In the data rows, 50 means zero.
Here are some points, one per row:
42/33/70/58/59/58/43/50/73/64/56/48/48/46/58/43/46/51/34/69/49/19/26/57/39/41/62/69/59/74/65/50/37/49/50/76/46/61/46/62/50/30/80/36/50/76/55/42
53/60/57/70/51/40/51/68/49/50/63/38/29/45/52/52/48/54/49/52/50/59/56/62/33/60/57/54/28/52/63/25/47/36/88/44/60/32/25/35/36/19/44/65/53/30/45/25
52/51/69/71/67/52/49/45/53/27/25/42/67/69/28/52/62/63/57/27/60/54/41/56/20/58/74/57/24/74/26/53/62/43/27/44/55/34/64/44/74/59/40/62/58/48/66/53
49/38/56/18/53/50/55/42/52/65/27/17/53/60/57/46/56/64/49/38/45/55/62/36/39/28/29/34/47/64/55/52/47/61/86/42/54/57/27/64/57/58/45/41/72/61/76/65
70/23/61/44/20/47/52/58/50/32/41/64/32/44/46/53/43/43/52/62/63/70/57/52/82/60/61/14/60/77/46/38/37/40/34/55/42/39/52/59/31/51/36/57/55/58/45/45
52/56/13/44/44/27/45/51/61/51/43/52/64/63/46/44/48/45/45/42/44/45/53/69/85/50/51/65/24/44/55/62/50/65/68/59/39/44/53/83/54/51/48/26/39/43/54/57
44/42/63/45/19/37/28/54/62/52/80/55/39/54/43/64/45/49/76/58/34/43/26/46/46/55/61/58/47/53/64/62/66/44/54/54/73/54/48/65/61/72/33/51/88/53/48/63
46/62/47/58/63/28/56/80/62/63/62/52/45/31/46/38/44/59/60/71/71/51/58/86/69/37/50/35/73/48/75/38/41/61/46/59/45/51/61/46/55/46/51/40/67/53/53/54
71/49/46/28/45/60/54/66/44/32/55/32/54/58/62/33/69/50/63/55/37/54/65/62/61/47/34/57/58/43/40/29/70/61/27/62/70/35/32/32/41/47/54/38/50/51/27/58
46/43/42/53/52/55/30/75/55/60/44/60/41/59/61/54/34/65/37/46/41/25/41/60/48/67/61/52/42/57/26/58/72/67/55/22/19/62/40/30/22/83/38/89/35/70/42/57
29/49/42/48/49/42/62/28/39/35/54/56/45/34/47/31/50/53/18/58/73/39/54/29/54/70/78/56/64/66/40/48/58/58/40/59/77/57/41/62/37/59/45/30/44/66/30/70
66/38/56/26/61/43/61/40/36/56/77/52/42/61/59/75/39/34/60/10/60/42/56/50/48/71/62/71/48/44/47/41/62/62/38/64/57/59/44/42/57/44/68/47/68/54/42/28
47/50/52/36/46/31/53/56/70/50/58/41/52/42/71/49/48/62/66/41/68/65/68/46/34/61/81/27/78/55/53/68/56/43/61/53/58/73/52/40/61/40/74/63/44/42/72/40
61/31/46/40/55/54/70/70/69/56/46/44/55/45/65/46/51/30/37/13/13/49/52/54/63/33/67/30/52/37/75/78/50/44/28/32/57/55/49/44/49/65/64/52/45/56/43/39
21/55/53/34/63/38/39/41/45/33/53/54/46/73/40/58/44/56/21/54/45/45/51/52/54/24/49/29/52/42/27/43/49/45/47/07/54/59/39/45/77/35/67/63/81/36/26/76
47/60/59/40/46/85/50/49/42/38/52/64/71/40/27/64/54/40/39/51/39/56/53/57/56/71/65/41/23/45/59/47/67/52/65/79/48/57/28/25/67/54/59/41/35/59/71/74
59/68/83/19/51/46/44/53/65/63/31/47/61/44/29/61/24/54/39/54/50/17/54/24/52/47/45/44/45/61/44/65/39/35/40/67/50/23/45/27/35/32/52/53/52/27/38/64
56/37/45/59/53/46/57/49/19/58/64/30/61/47/57/50/50/58/61/73/32/22/33/32/44/62/41/28/28/50/72/53/67/44/53/51/47/91/75/37/49/29/42/48/47/55/34/63
29/51/61/60/30/44/46/30/29/86/43/36/48/21/43/66/39/31/57/58/33/59/40/72/53/56/53/42/53/52/55/34/42/58/59/22/61/20/39/49/51/70/63/36/32/60/54/52
61/47/41/36/67/43/29/60/44/37/39/59/60/33/46/60/49/14/59/43/68/45/48/35/46/85/41/55/43/44/45/50/17/42/67/31/43/64/70/58/48/46/45/48/77/77/60/58
66/53/53/86/38/62/55/34/57/72/41/56/23/58/62/62/69/42/59/49/54/36/80/25/52/54/37/30/52/65/42/56/52/40/54/47/62/40/50/53/48/47/60/36/51/64/42/52
49/27/52/82/39/18/44/49/45/36/42/70/85/48/57/60/55/61/30/68/39/37/78/38/41/37/37/61/53/48/52/55/69/47/53/46/45/53/51/39/34/56/58/27/52/39/73/31
44/35/44/35/26/31/38/57/50/59/68/41/49/55/48/48/68/65/44/32/53/72/32/14/43/47/49/50/33/29/41/19/41/45/48/39/19/34/62/37/54/40/60/26/31/64/45/44
37/62/57/52/48/60/58/29/46/35/23/37/42/64/49/32/75/75/40/52/38/38/43/55/78/92/47/49/61/25/64/64/43/60/56/57/49/39/66/39/56/38/58/65/56/44/56/37
59/39/41/69/40/38/49/31/67/28/49/42/30/63/52/44/51/67/56/43/59/63/27/58/43/51/54/52/31/65/68/80/38/59/58/41/59/45/51/24/42/68/69/28/49/44/24/52
54/27/46/47/58/70/48/48/38/41/37/56/60/53/64/48/59/66/53/25/39/26/42/71/41/36/74/49/57/39/53/30/38/42/80/51/64/35/46/80/50/38/21/47/45/39/32/51
36/48/53/56/57/54/44/56/87/67/22/42/45/52/38/53/46/38/58/29/61/50/35/60/44/49/38/40/38/63/69/26/56/55/35/53/42/73/61/71/48/47/49/43/35/13/48/58
55/48/48/67/68/41/30/57/58/29/46/60/56/43/72/51/61/46/25/41/29/68/31/47/65/42/45/48/45/41/53/43/25/39/35/59/73/59/44/45/59/61/48/54/50/64/67/62
59/49/66/36/59/58/37/57/51/70/68/47/46/62/40/55/48/55/10/63/33/68/63/58/48/56/37/66/41/51/57/55/71/43/13/43/59/36/68/72/53/41/36/48/63/59/58/35
51/45/58/36/44/21/46/35/33/40/66/53/21/36/36/62/53/48/65/48/55/25/49/64/43/43/53/37/55/34/45/49/60/56/49/53/65/40/51/55/42/58/35/62/19/29/75/57
63/38/57/65/67/51/50/33/58/60/42/64/35/53/44/40/10/37/62/45/27/56/59/39/36/53/54/50/62/14/50/38/59/53/69/60/47/48/54/21/54/58/29/27/67/62/60/58
23/50/55/50/55/85/23/38/58/35/67/52/32/48/63/82/44/53/44/54/50/45/54/44/63/48/39/54/46/35/51/47/27/81/44/58/42/56/53/45/50/64/64/48/62/16/52/42
29/51/80/32/57/47/44/34/58/62/48/69/60/63/81/36/59/39/52/46/54/50/49/54/67/40/40/40/57/49/32/50/68/40/80/65/38/38/84/42/46/63/32/48/41/55/35/38
37/62/43/39/37/27/59/62/59/49/31/56/69/51/70/31/65/26/73/77/36/37/52/56/23/62/51/33/33/44/36/43/35/73/36/57/63/43/55/43/65/56/48/51/63/45/44/28
59/55/44/41/67/37/61/46/73/44/42/78/47/67/49/54/10/62/57/62/41/63/49/59/49/66/56/55/62/45/44/36/71/38/52/34/55/47/50/60/69/35/72/31/38/50/51/58
45/69/33/48/57/41/34/63/23/40/51/35/51/49/40/58/47/47/29/34/46/29/51/31/58/55/35/52/84/80/72/52/47/31/59/54/50/38/73/44/86/76/41/50/42/37/46/36
52/42/61/67/54/66/61/30/57/32/65/40/88/47/42/37/32/21/53/58/52/61/63/41/57/45/52/46/46/58/47/35/54/54/65/32/74/73/61/66/41/57/66/58/43/27/39/35
46/17/27/58/38/64/39/64/36/38/37/60/41/40/55/53/54/48/76/46/55/62/58/55/33/41/30/56/56/53/29/64/70/43/45/68/24/58/48/66/67/38/71/39/62/48/39/62
56/54/65/49/60/63/64/74/57/67/65/84/56/26/54/50/55/91/55/40/46/66/68/42/53/76/23/47/30/58/59/56/42/55/69/40/66/50/43/61/69/59/37/52/47/41/36/47
43/47/45/58/27/35/60/31/62/67/71/52/60/76/34/40/57/49/52/49/53/41/59/64/66/59/40/78/59/54/41/48/32/31/50/41/37/64/26/34/79/52/48/74/43/45/59/67
45/38/35/50/61/70/40/54/35/68/52/47/60/82/32/26/41/30/47/56/91/44/50/64/57/56/41/45/46/55/62/55/45/26/50/44/60/44/39/24/31/73/46/49/67/46/55/50
33/51/59/43/53/49/58/38/44/13/28/25/32/29/37/47/39/58/67/52/39/58/59/56/62/48/26/61/44/39/65/51/71/22/43/37/44/63/44/58/38/57/40/56/57/73/57/45
44/19/54/56/63/29/48/66/43/46/52/56/48/63/27/68/64/35/38/49/43/76/55/62/44/50/30/47/70/48/28/68/40/62/58/71/57/69/55/33/34/25/36/42/28/46/36/61
39/43/37/44/60/58/38/41/47/73/27/41/61/44/32/56/65/66/48/67/51/55/76/44/35/55/70/56/57/37/67/33/44/52/26/46/46/74/25/45/53/66/36/48/38/54/29/38
58/53/87/59/22/61/41/69/51/40/52/48/64/64/61/41/45/51/64/59/80/43/68/27/73/29/67/63/46/28/68/48/55/69/46/28/45/64/59/42/64/30/38/42/34/53/63/73
75/73/52/38/49/56/32/46/24/45/28/63/37/44/75/51/59/27/35/52/69/56/37/63/33/35/35/63/47/70/66/50/86/67/57/26/61/52/55/45/58/38/67/58/34/62/45/45
17/72/36/62/36/54/65/59/47/39/53/55/67/60/42/64/40/52/55/28/31/58/62/48/40/41/53/60/63/67/73/24/47/56/52/64/35/37/65/48/28/40/60/74/59/78/29/70
75/54/66/51/55/39/84/18/61/50/48/39/51/35/65/59/46/41/32/50/65/63/51/61/39/51/41/63/54/44/56/70/37/79/50/54/19/60/47/59/51/51/09/65/55/52/37/56
56/80/33/49/41/65/41/43/56/28/74/43/59/78/33/52/44/47/39/54/49/55/50/43/24/56/60/11/54/51/51/70/49/60/60/42/35/47/47/66/39/42/31/34/49/63/59/21
58/53/44/26/38/58/48/40/43/39/40/55/43/58/54/73/29/84/62/74/56/63/44/64/47/30/57/66/35/46/39/35/24/26/58/68/49/67/52/48/54/84/60/61/28/71/47/27
47/59/34/49/23/66/75/52/65/48/43/60/40/48/54/65/47/30/50/53/34/33/41/51/55/40/40/51/53/66/50/45/38/48/46/51/55/63/34/39/76/26/25/40/44/51/65/33
43/58/48/62/52/48/42/62/58/51/47/26/64/48/71/64/62/32/40/63/61/47/56/48/54/65/64/64/54/26/51/64/68/26/57/59/29/27/22/80/45/53/61/65/61/39/48/57
89/68/37/53/43/50/32/63/59/54/43/50/34/51/37/25/39/58/59/39/44/31/57/33/49/45/45/60/60/39/41/39/35/64/47/52/62/60/50/68/37/55/57/58/35/40/60/45
68/59/72/57/51/39/61/49/32/52/57/38/43/77/60/41/51/39/40/59/36/47/63/63/32/61/36/29/40/52/44/44/31/52/56/77/46/56/64/72/51/62/85/58/37/62/56/85
74/39/59/43/71/63/58/50/68/40/71/44/68/32/16/60/74/51/70/75/45/40/30/46/48/41/43/64/71/55/46/51/48/61/69/31/38/25/46/45/43/61/69/41/46/55/49/55
44/64/44/65/42/50/72/67/50/62/42/31/41/28/27/48/30/45/45/52/72/49/48/50/52/18/65/64/30/20/27/81/48/36/62/56/59/55/70/50/66/54/46/45/39/56/31/47
These points spread out most along one direction. Take the direction at right angles to it along which they spread out most. Go by this last direction. How far along it is each point below, from 0 to 99? 50 is the average, and the first point above lies past it. One standard deviation of the points above along it is 16.
67/48/37/73/48/64/40/42/70/68/55/35/49/37/45/57/53/55/44/56/60/62/21/42/62/49/43/31/66/34/20/27/76/55/55/61/63/57/58/37/68/40/51/65/59/56/44/44 47
61/58/38/61/42/48/35/34/29/66/49/42/93/49/73/71/24/80/68/40/54/60/26/60/67/52/41/43/58/51/40/63/37/49/31/54/60/42/46/52/34/25/45/46/54/49/64/65 49
29/40/30/36/52/64/83/58/71/50/62/38/43/49/72/61/49/51/45/59/62/39/47/50/39/70/33/60/39/48/31/38/53/35/47/32/69/41/78/37/30/41/48/42/35/49/77/66 51
61/45/34/56/64/65/63/24/41/54/62/84/42/28/53/40/61/56/52/46/55/30/63/60/48/28/60/32/29/38/67/44/37/33/33/44/25/32/65/48/54/42/64/62/58/43/61/49 46
43/91/51/63/77/61/72/63/28/60/47/53/36/68/59/64/69/56/69/37/48/44/49/57/53/40/68/59/54/55/43/52/41/67/45/39/39/57/57/54/37/68/39/16/56/47/56/60 48
47/53/33/36/46/63/36/43/55/65/36/67/46/68/40/67/63/36/63/75/37/77/54/31/46/37/70/74/62/38/72/72/40/54/60/55/73/38/72/54/37/35/42/75/53/45/54/69 48
65/84/39/41/52/43/36/28/54/51/67/60/45/37/64/28/60/41/50/53/36/71/35/39/36/48/56/57/53/57/47/43/52/10/43/56/31/68/38/41/37/65/38/42/61/23/47/80 50
51/38/28/51/51/37/70/45/57/55/48/58/48/44/53/48/38/55/35/46/65/57/47/28/43/28/41/49/30/57/59/34/66/79/60/71/65/33/42/45/50/66/54/71/70/50/69/63 49
36/55/44/48/91/29/49/35/51/55/68/49/46/52/45/41/68/42/76/51/46/49/55/38/85/34/64/51/21/79/36/54/61/57/48/61/50/57/30/56/44/35/51/64/42/58/64/31 52
23/64/64/59/45/51/64/54/40/49/53/83/57/57/36/34/59/47/60/39/69/50/09/41/38/46/20/40/62/16/55/59/48/48/39/55/60/55/21/70/36/48/62/57/40/65/51/38 48
48/26/57/50/62/58/77/72/14/49/37/47/34/65/62/22/29/46/50/67/35/74/27/25/50/62/64/53/61/61/46/51/43/62/50/40/29/40/44/58/63/50/49/52/44/23/68/38 53
27/50/40/55/53/69/15/32/50/42/68/38/53/29/58/09/32/48/63/41/40/55/68/57/39/47/41/58/50/59/48/66/37/65/40/55/51/27/47/43/63/38/36/60/29/61/45/61 48
45/58/56/38/12/64/56/51/38/66/52/54/54/26/29/24/63/55/35/31/31/53/53/70/49/49/60/67/54/64/28/56/47/54/61/43/50/68/64/46/28/46/61/46/75/37/70/43 48
